In the rows, 128 means zero.
One hidden turn or mirror swaps the rows below in pairs. Which row is each named row swapped with?
J582: [143 118 160 124 131 121 128 139 128 130  88 143 135 145 174 121]
J693: [153 126 130 125 134 134 128 128 142  94 136 147 153 151 159 113]
J389: [151 127 131 122 141 139 126 129 153  89 133 150 146 151 144 115]
J39: [118 142 106 128 144 128 146 114 151 117 127 136  90 131  93 121]
J655: [117 132 165 139 108  99 141 129 100 150 108 108 127 124 163 139]
J8: [125 134 135 142 111 106 144 148 129 153  73 134 108 102 129 143]
J172: [120 132 158 140 106 103 144 131  96 151 113 111 138 123 168 140]
J896: [103 142 144 140 128 130 145 128 114 159 110 100  88 124 102 149]
J69: [150 136 103 137 123 141 146 153 140 110 113 169 157 117 112 134]
J44: [145 120 127 122 132 120  99 129 169 104 137 112 124 124 105 138]
J179: [143 127 148 130 117 135 144 145 100 131 114 149 177 138 162 132]
J920: [104 152 110 140 119 124 165 120 108 145 136 123 117 112  86 143]
J372: [134 140 107 127 138 167 146 134 127 109 152 140 142 140  89 131]
J309: [151 128 129 126 133 138 131 128 138  90 140 150 158 151 149 115]
J147: [126 143 135 128 112 156 140 141 101 135 161 115 163 132  97 149]
J218: [113 135 161 140 103 106 147 134  92 156 112 107 138 116 152 147]
J388: [104 138 147 134 129 122 140 130 121 158 104 101  81 125 111 140]
J661: [123 127 157 117 140 131 112 128 154 132 115 104  85 148 119 125]
J804: [125 131 139 134 103 109 120 136 118 143 141  92 145  99 102 163]
J169: [131 142 112 129 146 167 141 130 135 107 146 137 130 142  86 133]

Swapped with J804: J44
Swapped with J179: J582
Swapped with J388: J372
Swapped with J147: J661
Swapped with J693: J172

One hidden turn or mirror swaps the rows below in pairs. Which row is each named row swapped with?
J812: [115 139 115 118 129 133 143  97 123  85 128 119 160 128 143  98 136 111
 138 130 126 134 134 125 144 123  94  88 144 165 149 137 146 157 112 169
 108 133 126 107 128 141  98 156 150 104 102 157 140 100  81 111]
J796: [114 117 146 122 125 122 128  86 156  79 120 121 147 121 140  90 138 109
 132 124 138 123 134 125 135 113  98  87 144 160 142 131 154 152 152 154
 132 124 125 104 137 139 102 160 144  93 110 142 143  95  80 126]
J562: [115 142 111 118 130 177 145 100  95  74 161 114 138 134 123 107 127 119
 123 131 123 125 125 131 143 119  95 100 130 138 149 108 114 154 121 119
 162 140 135 122 111 133 120 176 104  99 127 172 146 125  92 106]
J312: [122 149 206 130 163 153 147 136 125  92 110 125 135 136 117 144 150 127
 115 147 119  97 111 145 127 123 115 139 179  95  83 112 109 118 124 141
 110 159 137 133 123 138 166 116 119 115 159 127 137  86 148 117]
J208: [126 132 135 132 176  78 153 126 158 103 138 131 124 119 119 162 148 138
 141 148 121 115 110 152 144 139 116 150 115 102  86 102  95 109 154 135
 112 158 141 141 106 139 180 111 114  87 150 113 145 121 140  87]
J272: [118 122  94 127 168  94 148 147 128 110 115 146 144 130 115 135 146 133
 180 153 122  93 113 151 167 145 139 153 148 106 128 116 127 110 167 150
 104 157 144 139 108 137 169 112 108 103 137 111 147 137 125 125]
J7: [123 110 116 120 137 146 158 113  99 123 162 125 146 125 152  97 134 112
 115 145 134 123 127 132 144 119 112 101 114 149 118 177 133 148 120 159
 130 138 133 114 132 131 109 193 140  85 122 144 139 105 103 106]
J528: [116 145 119 130 138 125 135 100 100  93 143 116 148 127 127 112 140 111
 127 129 136 115 140 128 136 117 107  86 140 159 148 172 130 154 108 174
  92 138 130 105 124 136 104 152 149  82  99 146 136  99  83 111]
J149: [113 135 103 124 137 109 139  82 131  84 105 126 157 122 146  94 135 112
 115 129 133 132 132 127 130 122 119  90 146 156 161 148 146 153 115 169
 132 136 125 109 128 141 106 162 145  82 108 150 140 101  94 124]
J166: [130  99 120 129 165 133 170 164 105 137 153 133 124 131 131 148 145 130
 102 164 127 108 106 152 138 128 145 152 117  99  98 139 104 115 166 135
 125 158 137 142 116 125 167 163 122  98 155 125 146 120 140  97]
J33: [116 135 141 117 133 150 141 100 113  81 133 122 145 127 146  97 130 112
 123 121 137 132 136 124 145 121  89  87 141 158 134 151 133 154  93 157
 134 128 125 107 160 137 103 128 143  98 110 154 136 104  87 108]
J235: [127 111 119 132 168 157 163 115 117  90 124 133 111 132 122 159 149 131
 110 143 116 100 112 147 125 136 146 149  89  98 119  89 116 116 174 151
  98 159 131 135  75 145 166 131 135  75 152 105 146 120 123 109]
J649: [117 148 152 121 143 138 156  72 170  97 109 122 114 139 167 117 128 115
 125 127 131 110 131 121 140 118  86  90 123 156 139 145 115 155 120 142
 167 130 124 109 110 155 111 132 140  74 112 138 133 119  97 117]
J231: [120 122 116 122 141 170 154  67 109  78 135 124 132 126 144 116 142 113
 125 122 126 117 131 131 137 125 117  99  84 146 137 121 144 144 129 172
 105 143 129 110  89 147 114 160 154  59 120 124 136 105  91 120]
J76: [124 131 119 132 173 114 160 171 138 104 112 132 130 134 111 165 150 135
 115 158 116 111 107 149 130 132 138 159 150  98 118  91 107 110 176 139
  98 158 136 142 103 136 176 116 120 126 149 131 149 126 133  96]
J382: [122 156 164 136 167 143 160 132 164 107 108 138 120 120 106 154 141 132
  95 148 143 120 110 147 120 127 148 148 150  99 125  79  92 121 124 161
 143 144 138 142 121 127 159  94 115  87 134 115 144 117 139  74]
J330: [121 133 125 118 130 170 134  83 131  84 132 122 158 130 143 106 137 113
 121 122 126 130 137 129 159 121 102  84 140 161 142 133 130 157 109 156
 127 127 126 111 138 137  98 176 129 101 108 153 137 100  90 132]
J89: [128 155 182 125 169 130 132 156 157  88 123 127 152 128 123 173 146 138
  81 156 119 115 108 148 131 132 139 151 143 103 127 101 113 116 169 152
 113 157 141 137 112 142 174  92 116 106 157 128 151 125 137 104]
J6: [121 132 141 124 140 125 135 112 111  77 136 122 157 117 138 110 142 119
 187 140 150  87 128 127 155 111  90  96 129 147 128 161 127 159 150 139
 102 131 119 113 126 130 105 152 143  62 116 130 138 109  86 140]
J127: [125 122 144 129 173 133 158 169 123  99 118 131 120 133 113 160 142 135
 103 151 128 112 107 151 134 133 130 156 148  93 105 104  95 112 157 125
 128 156 132 145 138 133 175  89 120 119 153 129 148 125 139  93]
J38: [118 140 133 121 142  93 143  69 148  92 149 126 149 109 145 106 139 118
 157 121 130 133 134 130 156 128  83  93 113 154 109 144 130 146 101 156
 117 141 136 110 125 144 116 145 138  69 114 132 134  97  97  99]
J901: [120 154 205 124 144 159 136  96 119  77 119 117 151 132 134 105 143 112
 129 130 124 108 130 130 131 117  92 101 177 132  99 139 132 143  88 154
 114 148 135 113 137 141 122 137 138 102 136 145 132  75 115 122]
J343: [115 147 122 121 163 122 142 109 154 100 103 140 126 129 132 129 140 107
 117 143 123 114 123 138 146 114 106  94 145 147 175 120 120 144 115 173
 133 138 124 118 161 134 114 177 131  95 100 108 140  89  90 165]
J622: [123 104 149 134 159 109 144 153 166  98 107 134 119 127 116 152 149 132
 114 153 128 104 108 149 120 123 134 153 147 101 114  92 116 114 211 125
 126 148 132 139 117 135 173 121 119 109 150 117 153 116 129 112]
J43: [124 132 122 142 174 108 150 163 111 114 128 127 121 134 101 175 150 138
 108 160 124  92 113 150 127 133 145 149 146  97 121 129  90 116 170 144
  87 160 137 140 101 130 172 109 123 102 144 126 144 120 132  93]
J423: [126 125 142 131 173 112 146 158 123  93 123 128 137 121 115 156 150 135
 172 161 144  70 112 149 146 117 120 144 138 100 107 128  97 128 198 119
  97 147 123 139 110 123 157 123 127  75 144 114 144 123 126 128]
J949: [122 164 177 118 136 144 117  98 146  71 137 120 175 123 149 115 135 114
  96 127 129 135 131 126 144 123 104  90 137 162 151 140 146 152 119 176
 119 139 135 106 131 146 110 126 140  85 119 151 141 103  93 118]
J787: [111 131  89 120 143 103 136 102 119  98 126 141 161 127 133  94 137 118
 194 134 125 106 131 134 174 136 113 110 144 146 149 145 155 141 127 172
 108 141 140 115 120 141 122 142 123  90 110 126 137 118  89 135]
J950: [120 139 153 132 168 125 167 118 177 110 100 129  95 144 149 165 137 132
 110 148 125  92 110 140 130 128 113 139 128 107 118 108  86 123 163 116
 164 146 130 134  95 151 168 103 121  90 145 121 142 137 133 109]
J313: [121 111 132 137 165 136 115 147 108 111 132 127 146 133 113 172 171 127
 119 157 122 126 112 151 150 129 117 152 117 105  80  99  82 127 146 124
 129 147 141 141 147 124 173 122 118 124 155 127 162 133 124 116]
J893: [118 165 160 126 136 151 147  88 158  91 118 130 138 112 126 109 137 113
 110 125 150 135 131 128 126 117 119 100 145 146 142 111 123 152  83 183
 149 129 136 119 136 131 106 124 134  73 105 132 137 100 105  84]
J189: [120 126 109 138 174  94 156 147 141 104  91 133 132 132 118 155 144 140
  91 157 126 111 110 152 116 134 157 156 150  92 132 105 105 112 172 141
 125 159 132 147 107 135 176 123 121 102 149 126 149 123 143 108]
J801: [119 131 112 124 151 167 154 142 107  83 154 121 123 140 108 144 136 130
 112 146 117 114 108 144 135 124 115 139 135 103 131  82  88 128 158 106
 160 155 142 142  98 131 163 154  93 110 153 158 153 141 122  99]
J458: [117 137 122 130 182 112 152 150 162 116  91 144 112 135 112 169 147 122
 103 159 115 102 110 154 138 123 131 135 148 108 159  96  96 118 149 160
 130 151 130 137 146 130 159 154 116 107 125  91 146 104 119 156]
J521: [115 119 128 130 138 148 102  95  98  97 143 122 166 126 133 126 163 111
 134 136 130 144 133 130 160 119  89  99 112 155 105 133 113 160  98 148
 133 130 137 115 161 129 113 153 140 111 121 146 154 112  86 124]
J122: [130 123 129 130 173 156 152 150 144 105 116 132 129 137 114 174 148 138
  99 152 115 106 108 154 149 134 142 159 147  95 113  86  89 113 170 125
 118 153 134 146 114 129 175 135 105 120 154 127 147 126 140 116]

Swapped with J231: J235
Swapped with J127: J33
Swapped with J893: J382
Swapped with J458: J343
Swapped with J76: J812
Swapped with J901: J312
Swapped with J423: J6
Swapped with J149: J189

